The rows of M fall into 5 groups, which share some directions, and each row is roughly a mix of its group's hidden directions.
M:
[[ 28   1 -15   3  15   1 -15  -3  -7   3]
 [ -3  19 -12  11 -12  13  -6 -11  15 -16]
 [ 10 -11   1 -24 -14   0 -10  11 -18   1]
 [  9  13  12 -10   7 -10   4  -1 -29   7]
 [ 16 -25  -8  -8  -1  -8 -18  -2  -3  11]
 [ 22 -20  -5  -6  17  -2   3 -10 -14   5]
 [  3  -1  18   7  29   0  -7   5  -4  14]
 [  5  20 -15  27   7   3  -8   2  -8  -2]
 [ -3   8  -4   0   3 -30  -7   3 -22   0]
 [ 19  19   5   3  18 -15 -10  -9  -8   2]
 [ -3   0   1  17   1  10  -2  15  29 -10]
 [-13 -23   7   7  -2 -19   8   6  -1 -17]
 [  3  24   7  14   7  24   3   6   5   2]
 [  8   2  15   3  17  -3   7  29   3   7]
 [  2   1   2 -11   5 -14  14  -9 -28  12]
 [-19   9  -9  -2 -22  10 -18  -5   0  -8]
 [  7   0   1  -8   6 -23   1  -1 -28   9]
 [-12 -22   7 -15   0 -22   8   9   4  -3]
 [  9  17   6 -26  -9   0  -7   5 -14  11]
 [-19   4 -17  26  -1  -4   1  -7  -9  -6]
 [ 20  -1 -18  18  10   7 -14  -5  11   0]
 [-12   6  -8  -7 -15  -8  26  -6 -15   6]
 [-10  12  22 -13  -5 -10 -17  15  -3   5]
 [ -6  20  -2   6   1  22  21 -11   4   4]
 [-16  14  -5  14   0  -8  17 -22  -7   2]
 [-27  -1   0  -2 -23  -9  12   5  -4   1]
 [-15  16   4 -13 -17  -8  20   6 -10   1]
 [  8  -5  -2   2  11   0 -23   1 -28   4]
 [  3 -18  -4 -13 -25   3 -16  -7  10  -1]
 [ -6 -32  -2  15   3  -3   2   1 -12  -9]
 [-18  17  16 -13 -16  -7   7   7 -10   6]
 [ -6  26  10   4  17   6   7   0 -15  12]
 [  7 -19  -2  -6 -21   7 -14  -3  18  -7]
 [ -9 -15  -8 -10 -19 -19  12   4   9 -12]
 [-13  -7  22 -21   1 -14   9  10   4  -3]
 [-10  16   5   5 -11  20   0  -6  13 -20]
 [ 12 -31 -10   1  -3  -3  -1   2  15 -11]
 [  2  -6 -12   9 -11  24  -8 -11  19  -1]
 [  5 -10   4 -25 -12   3 -18  -5 -15   6]
 [ -4 -17  10   0  -7  21   8  -6  20 -10]
 [  5 -21  11  -5  20  12 -10  17   1  -1]
 [ 14  11 -16   9  15  12 -12 -13  -9  12]
 [ -2  15   5 -17  -8 -12  12 -14 -20   8]
 [ -4  -3  12  -7   5 -21  14  15 -17  10]
 [  2 -20  -1 -19  -8 -22  10   1 -10  -2]
 [  2   6  -3  14   7 -10  27  -7  18   0]
 [ -8  -3  18   0 -12   5  -8  18  24   2]
 [  1 -18 -23  12 -13  -4   9  -2   7 -15]
 [-19  11  -1  -6 -14   9 -16   4 -21  -6]
 [ -7   2  -5  19  -8  10  -8   1  28  -9]
 [ 11 -21 -13  21   0  -7   4  -6  16  -4]
 [  7   2  10  13  23   0 -21  13  -4   6]
 [-11   2  14   5  -9  18  -1  13  23  -9]
 [  2 -11  -7  -9   7 -28  15   1 -15   2]
 [ -9  -6   1  -7  -3  -5  -7   4 -35   5]
 [ -4 -13  -9  14   8 -23  12  13  -6 -12]
 [  2 -26   0  11  20  -6  16   3  -8   0]
 [ -7  19  -3  23  22   2  10  -1  -2  -5]
 [-22  17  18  -8  -6 -12   9  -3 -10   3]
 [ -5  21   5   2 -10  26 -12 -10   6   0]
 [ -2  -7   1  15  -4  12   4  13  29  -7]
 [ -3   1   5 -13   1 -24  12   3 -23  10]
 [ 10  32  -1  13   7  10   2   6 -10   0]
 [ 20 -11  -6  12  22  -6   0   2 -12  13]
 [  6  19  -5 -10 -11   1 -22 -14 -10  11]
 [-14 -12   1  -6  -3 -24   4  14  11 -16]
 [-12   0  20   8   4  21 -11  -1  18   4]
 [  3  24  21 -14   1   5  12  12  -3   3]
 [  8  13 -10  21  21   8 -11   4   9  -5]
 [ -7   0  -8   8  -6   4  21  13  26  -4]
 [-14 -13  -2  -2 -18  -7  27  -6  -3  -4]
 [ 25  25   6  -5   9   2  -8  -6   8   3]
 [ -8   0 -10  28  -4 -12 -16  -1 -14  -1]
 [  8   1 -10  13  16  -8  -4  -3 -25  15]
 [-25  -2  15  -7   7  -9   0   6 -21   2]
 [-18   7  -6  19  -9   4  24  -5   8   2]
 [ 15  17   3  13  15   7 -23   3   7   2]
 [  7  12   0   6   2  27 -20 -12   4   1]
 [ 12  12  -6 -20 -11  -7   0  -4 -25   3]
 [ -5 -11  20  -2  19   2 -20 -14  -8   2]
 [-21 -10   9  -7 -15   5  23   2   5  -7]
 [ -5  -2  -9   0   6 -19  30   4 -10   1]
 [  2   8 -12   8 -15  23  -7 -16  14  -3]
 [ -7   6  -8  14  -9 -26  -2  16 -13  -2]
 [-19  -1  -6 -11  -4 -22   7   1   9 -21]
 [  6   6  -5  10  21 -18   7   7 -22   1]
 [  7 -23 -18  -5  -2 -21   2  -6   3 -11]
 [ 13  10 -17  11   6 -15  16 -10 -15   0]
 [ -2  -3  -3  -6   3 -32 -11   4 -17   2]
 [  6   0  10  -5  19  -6 -16  -2 -26   7]
 [  0   7 -17   8 -11 -10  21  -9  18 -10]
 [ -1 -28  10 -12   0   0 -13  -3 -17   7]
 [-13 -10  11   3   3  25 -21   8  -1   7]
 [-16  14  -8 -11 -18   3  12 -16   6 -11]
 [-29 -13  10   0 -16  -6   6  10  -1   3]
 [ -4   5   0  17  13  12   1  15  25   1]
 [-22  15  10  -2 -18  -5  13  13   5   0]
 [ 15 -12 -14  18  12   4 -20  -4   6  -2]
 [ -7  -7 -11  27  16  -1  10  12  -9   1]
 [ -4  -1   1   1 -12  26  -5  -6  25  -4]
 [  8  10  -8  -5 -10   3 -22 -20 -15   7]
 [-11  -6  -5  -4 -28  -1  19 -12   0  -4]
 [-10  23  -5  12 -14  18  -3  -6  13   0]
 [  7   0  -1 -17   6 -11   8  -5 -30   6]
 [ 17  -9 -12  12   0   5  -7 -22  16  -8]
 [ 11  12  -8  -4  12 -21   2  -8 -23   3]
 [  5  12  11 -13   4  -8  -5  -3 -25  18]
 [  9 -19   5  -1  26  -8  -3  -7  -7  16]
 [-23   0 -17   8 -21  -8  -2  -5  -4  -9]
 [  7  25   9 -16  -6  -5  -7 -12 -14 -10]
 [ -5  15 -15  28   4   0   8  -3  11 -11]
 [-14  -4   3   9 -10  14   4   4  27 -13]
 [ 10   6   5 -16  12 -11   0  -3 -28   9]
 [ -1   6  15 -25 -19   2  -3  14   7  -8]
 [-14 -22   9 -13  -7  -6  22   1   5  -4]
 [ 33   2 -10  -3   9   5 -13   0   3   2]
 [-12   5   0  13 -17  10   2  10  25  -7]
 [-30 -10  14   2 -10   3  10   8   9  -4]
 [ -8   7  12 -10 -27  12  -5   5  14   5]
 [ -6 -23  -6  10  17 -20   3  -2  -7  -9]
 [ 16 -17  -8  -6  13 -15 -17  -7 -13  -1]
 [-28 -13  16   5  -5  -7   5  11  -2  10]
 [  3  -7  13   2  27  -4   2   1 -17  16]
 [  2  -2  -1  -5  17  -8  13 -11 -28   8]
 [ -4 -11   5  -6   6 -15  24  22   5  -5]
 [ -4   1   3   6 -26  17   5   9  20  -2]
 [  4   4   4 -21   5 -22  -4  -4 -21   9]
 [-14   5   0   5  -6  -5  34   4   9   3]
 [-14   9   3 -11 -11 -20  21   4 -12   5]
 [ -6   8  15  -8 -26   1  14 -15   3   2]
 [-17  29  -5  11  -6   5   9   3  -1 -11]
 [ 10  15 -11  13 -13  15 -16 -14  -8   4]
 [  1  20  12  -3  22  -2  -9  -9 -18   4]
 [  6   5  -4   5   3  17 -13  22  22   0]
 [ -6 -12   3  -1  12 -28  -2   0 -21   2]
 [  3 -10   7 -18   5 -20  11   1 -22   6]
 [-12  -2  -8  20  -6   9  15   5  24  -5]
 [ -2 -10  19  -2  18  -6  -8  13 -13  17]
 [ 13 -16  -8  12   9  10 -26   0  -4  -5]
 [  2  -7  -6   3   9 -23  24   5 -14  -3]
 [-12  -1  17   6  11 -14   8  -1 -15  22]
 [ 10   0  19 -24  -5  -1  -9  18  -1   5]
 [ 14   3  10 -14  25 -11 -14   6  -6   3]
 [-20   3   5   2 -28 -11  -7  10   9   3]
 [ 23 -26  -8  -4  -9  -9  -4  -5  -7   0]
 [ 11  11   1   4  32   0  -4   0 -13   7]
 [-14 -17  14  -9   2 -21  11  12   1  -7]
 [  3  12  -2   8  19 -19  22   1  10  -1]
 [ 10 -15 -21  -6 -13 -15  -9 -15  -3  -5]
 [-18  27   5   5  -6  11  10   4   4 -13]
 [ -3 -27  -9 -10   0 -23   8   4   1  -3]
 [  8 -32 -10  16  -5  -7  -4   3  -3  -3]
 [  3 -13 -21  15  -9   8  -1  -7  15 -15]
 [  8   4  -4   7  18 -13  13  15 -19  11]
 [ -9  31  -2   6   1   5  12 -11  -9 -11]
 [-10 -15   1  10 -12  -9  27   4 -13  -2]
 [-10 -11 -10  -7   3  -7  15  -9 -28  -3]
 [ -8 -25  -3   5  -2   1 -24  11  -9   4]
 [ -8   1  -5   8 -21   4   4   2  28 -10]
 [  4  -2  18 -14  10 -11  -1   8 -20  18]
 [  7 -11  -7 -13   2 -25   3  -7 -21   4]
 [ -6  -5  -2  13 -12  15 -11   5  24 -15]]

Each list below has three rows that fit no group; the rest each fit one group, if only roughly. Name those rows in the order they come.
    Z118: [ 15  -3  -4 -19  -6 -17  -5 -11 -22  -1]
    Z168: [ -1 -13  -7  20   0  14   2   0  27  -5]
    Z582: [-11   3 -13  -6  -2 -23  24  -7  -6  -3]
    Z63: [-12  -3 -14  10  -5  14  13 -17  18 -11]
    Z781: [ 16   2  -5  16  24  10 -12 -12  -3  -6]
    Z748: [-17 -11  -2  11  -3  20   4   4  23  -4]
    Z692: [-29  -3   5  17  -7   3  13  -1  -3 -11]
    Z672: [ -6   2  13   3 -15  25   3   4  21  -3]
    Z214: [  6   6  12 -12  -1 -18 -22   7 -17   3]
    Z932: [ -3 -13   1   0 -18  15 -18  -3  21  -7]
    Z945: [ -3  -4  -8  -1   7 -26   4   0 -26  -5]
 => Z63, Z214, Z945
    Z113: [  1  -4   5 -16  11 -23  -6  -7 -21   6]
    Z858: [-16 -13  10  13  -3  -7  -8   5  26  -5]
    Z783: [ -7   5  10 -17   4  -8  18  -7 -24   3]
    Z481: [ -2 -20  -4 -16 -21  -4  14  -3  10 -11]
    Z207: [ 20 -16 -17   7   0  12 -12 -14   6  -1]
    Z875: [-13 -16 -13  14 -15   7  14  -4  14  -7]
    Z432: [ 16 -29 -11   0   5   2 -11 -12   2   2]
    Z322: [  5   5  -5  -7 -21  19   7  -3  20 -12]
    Z160: [-10  17 -10 -10 -29   1   4  -8   4  -6]
    Z48: [-11  30  11  -5  -7   9   4   7  -9   8]
 => Z858, Z432, Z48
    Z127: [  8  11 -15   4 -20 -13 -10 -11 -18  -2]
    Z246: [  5 -30  -5  -4  -6 -17 -14   1  -8  -1]
    Z726: [-16  -8   0  -6 -13  20  17   1  17  -6]
    Z49: [ -4  11  -5 -10 -16  24 -16 -11   6  -3]
    Z577: [ 19 -15 -16   1  19  -9   3 -12 -11   2]
    Z133: [  9  -3 -10  19   0  15 -19   1  17  -8]
    Z993: [-5 26  5 11 17  0 15  6  0 13]
    Z795: [  4 -15  -6 -19   5 -24  11  -3 -10  -7]
    Z700: [-10  -4   5 -18  -7 -17  13   0 -20  14]
    Z998: [ -5 -10   8 -16  -7 -16   5   8 -23  12]
    Z487: [ 16  -2  -4  14  17  12 -19   5  16  -1]
 => Z246, Z726, Z49
    Z578: [ 11  -9 -10  14  12  -8 -10  15 -23   0]
    Z393: [-16 -17  14   6  17  -2   5   4 -15  13]
    Z165: [  4 -20 -11  -6   6 -14  16 -11 -18  -4]
    Z5: [ -3   3  11   3  26  -2  -6  12 -18  14]
    Z492: [ -2  17  -1 -21 -18  -6  17  -1 -11   8]
    Z882: [  6   6 -16  21   4  24  -1   2  15   0]
    Z367: [ -1   2  -5   7 -20  23  -8   0  21  -3]
    Z605: [-20  18  17   2  -8   3  11  -2 -17   8]
    Z408: [-12 -19 -13  18  -9  14   8   9   9  -4]
    Z268: [-15  23   5  -6  -8  -5  25   3   3   0]
    Z47: [ -4   2 -11  12  -7  15  -9  -5  26 -15]
    Z534: [ -6  14  -6   5  20  -4  20  -4 -20   1]
    Z356: [-12  -5  -3  13 -23  10  -5   7  21  -9]
    Z953: [ 16   8   8 -18  11 -11  -8   5 -21   8]
 => Z165, Z605, Z534
    Z428: [ 24  -8  -7 -17  12   1   1   0 -20   2]
    Z23: [  7 -20 -10   9  19  -4   1  -1 -20  12]
    Z333: [ 11 -25 -21   6 -10   8  10  -4   4  -3]
    Z52: [-22 -13   3  -5 -10  -4  22   9  10  -7]
    Z123: [-16   3  13   1 -14   7  -6  10  24 -10]
    Z950: [  7 -26 -17   4   4  -7  -8   9 -14  -9]
    Z195: [ 12  13  -3   2  -8  14  -5  -2  28 -12]
    Z602: [  0  -5   2   0  24 -11  27   6  -8   2]
    Z174: [ 17   7 -15   1   4 -10  11 -18 -18  10]
    Z152: [ 21 -20 -21   0   2  -4  -5 -15  -1   0]
    Z603: [  4   2  -9  26  16  12 -14   0   7 -10]
    Z714: [  4 -17   3 -11   6 -28  17   4  -1  -1]
    Z816: [-16 -15   8   4 -20   4   9   5  20  -9]
    Z851: [ 19  -3 -11   7  16  15 -21  -1  -7   3]
    Z863: [  9 -16 -17  -1 -15  10   2 -13  17  -9]
 => Z52, Z714, Z851
    Z839: [ 16  -6  -5  -3  16 -10  -3  -4 -25  14]
    Z231: [ -7   5   1   7 -26  18  -7  -4  16  -9]
    Z129: [-14  20   7  -2   2 -10  27   8  -2   1]
    Z654: [-17  -4  -6  -5 -18   4  24  -4  15  -3]
    Z35: [ 17  -6  -4   1  22   4 -18  -4 -17   5]
    Z696: [ -6   3   7  -6   7 -25  23   5 -11   7]
    Z949: [-17 -12   5   7 -15   6  -1   1  23 -17]
    Z406: [-6 -2 -2 12 -8 30 -8  3 16 -7]
    Z694: [ 21 -15  -7   1  13  -6  -6 -11 -21   1]
    Z472: [-19  19  14  -3 -13  16  10   4   9  -2]
    Z36: [-19  -9  -5  -8 -13 -12  25   6  -2  -4]
 => Z696, Z406, Z36
    Z564: [-14   9  15  -7 -23   2   3   7  20  -6]
    Z58: [ -3 -21   1  -2   1 -12 -23   6 -19   0]
    Z730: [  7  19  -3   0  20  -7   8   1 -23   8]
    Z522: [ -5   6  -3   8 -16  21  -9   2  25  -3]
    Z773: [ 15 -19  -5  -1  13 -21  13  -3 -12  -2]
    Z280: [-18  24  17 -10 -14  -3   5   2   3   5]
    Z671: [  8   2   3  -9  12 -24  12   9 -21  -1]
    Z525: [ -6  20   2   9  22  13 -15   0 -12  -3]
    Z201: [ -3  -3 -15   5  -9   1 -13 -18 -25  -9]
    Z967: [-21  -9  -1   0  -1  -9  28  -8   5  -1]
 => Z58, Z773, Z280
    Z732: [  8   3  -2  13   8  32 -11  -1   4   8]
    Z741: [ -5 -25 -11   9  11  -1   7  10  19  -8]
    Z513: [  6 -20  -1 -10   9 -28   4   5 -11  -2]
    Z859: [ -7 -16   6 -15  -4 -27  11   6  -9  -3]
    Z298: [  1   3 -19  17  13   4  12 -22  -2  -8]
    Z349: [  3  10  12   5  27  15 -13   8  10   1]
    Z679: [-20  13   4  -9 -12 -10  17 -11 -13  -6]
    Z870: [-14  -6 -11   9 -12  11  16  -6  17 -17]
    Z187: [  1 -14  -9  16 -10  10  -4   8  26  -5]
    Z205: [ 13  -5   0  15  28   9 -15   3   7   3]
    Z172: [ 12   7  10 -16  -2   9 -19   6  -8  22]
    Z489: [  8 -21  -4 -14  14 -18  -8  -2 -14   6]
    Z157: [ 18   1   2  -4  -5  10 -21  11  22  -5]
 => Z732, Z172, Z489
    Z431: [  1  21 -10  -4   2 -24  15  -5 -12  -3]
    Z778: [ 12 -15  -4  20  19   6 -15   9   5  -2]
    Z284: [-20  14   1   7 -13  -4  23   9  11  -5]
    Z958: [-13   1 -13   7 -12  12  -4 -20  20  -6]
    Z728: [-18 -14 -12   9 -17   5  20   1   8  -5]
    Z608: [  1   3 -15  10 -12  31   2  -6  10  -1]
    Z826: [-14  11  -1  19  -8   6  10   9  21 -13]
    Z482: [ -5  -1 -16   2  -8 -17  28   1  -8  -5]
    Z648: [-15  -1  13 -17   1 -12  -5  10 -24   4]
    Z161: [ 14  13  -1  -7  11 -12 -18 -10 -21   2]
    Z852: [-26  17   2  -1  -6   8  20   5   0   3]
    Z148: [-5 20  5 13 14 -6 26  6  2 -4]
 => Z431, Z608, Z852
    Z326: [ 10 -10  -1  18  21  12 -19   4   3  -9]
    Z957: [-11  10   9  -3  -1  -7  15 -13 -25  13]
    Z724: [  4  -7 -13   4 -18  14   4  -1  24 -12]
    Z980: [ -6  26  10 -15 -10  -1   4 -14 -13   0]
    Z89: [  6   5   5  -3  15 -16  -5  -8 -29   4]
    Z384: [ 10 -16  -2   4  -3  15 -24  10  11 -10]
    Z507: [  4 -11 -13  19  15   9 -19   2  11  -9]
    Z868: [-11  -6  -8  14  -5  23   6  -7  21  -6]
    Z639: [-25  -6   8  -9 -23   2   8  -7   9   1]
    Z641: [ 13  -4  11  -4  26  -7 -13   7  -5  16]
    Z421: [  7  21   7 -19   5  -8  -6 -19 -10   5]
    Z467: [ 14  -9   5 -22   0 -17  13  -8  -9  12]
    Z759: [ -3   0 -10  21  -5  10   1   7  27  -7]
 => Z980, Z868, Z641
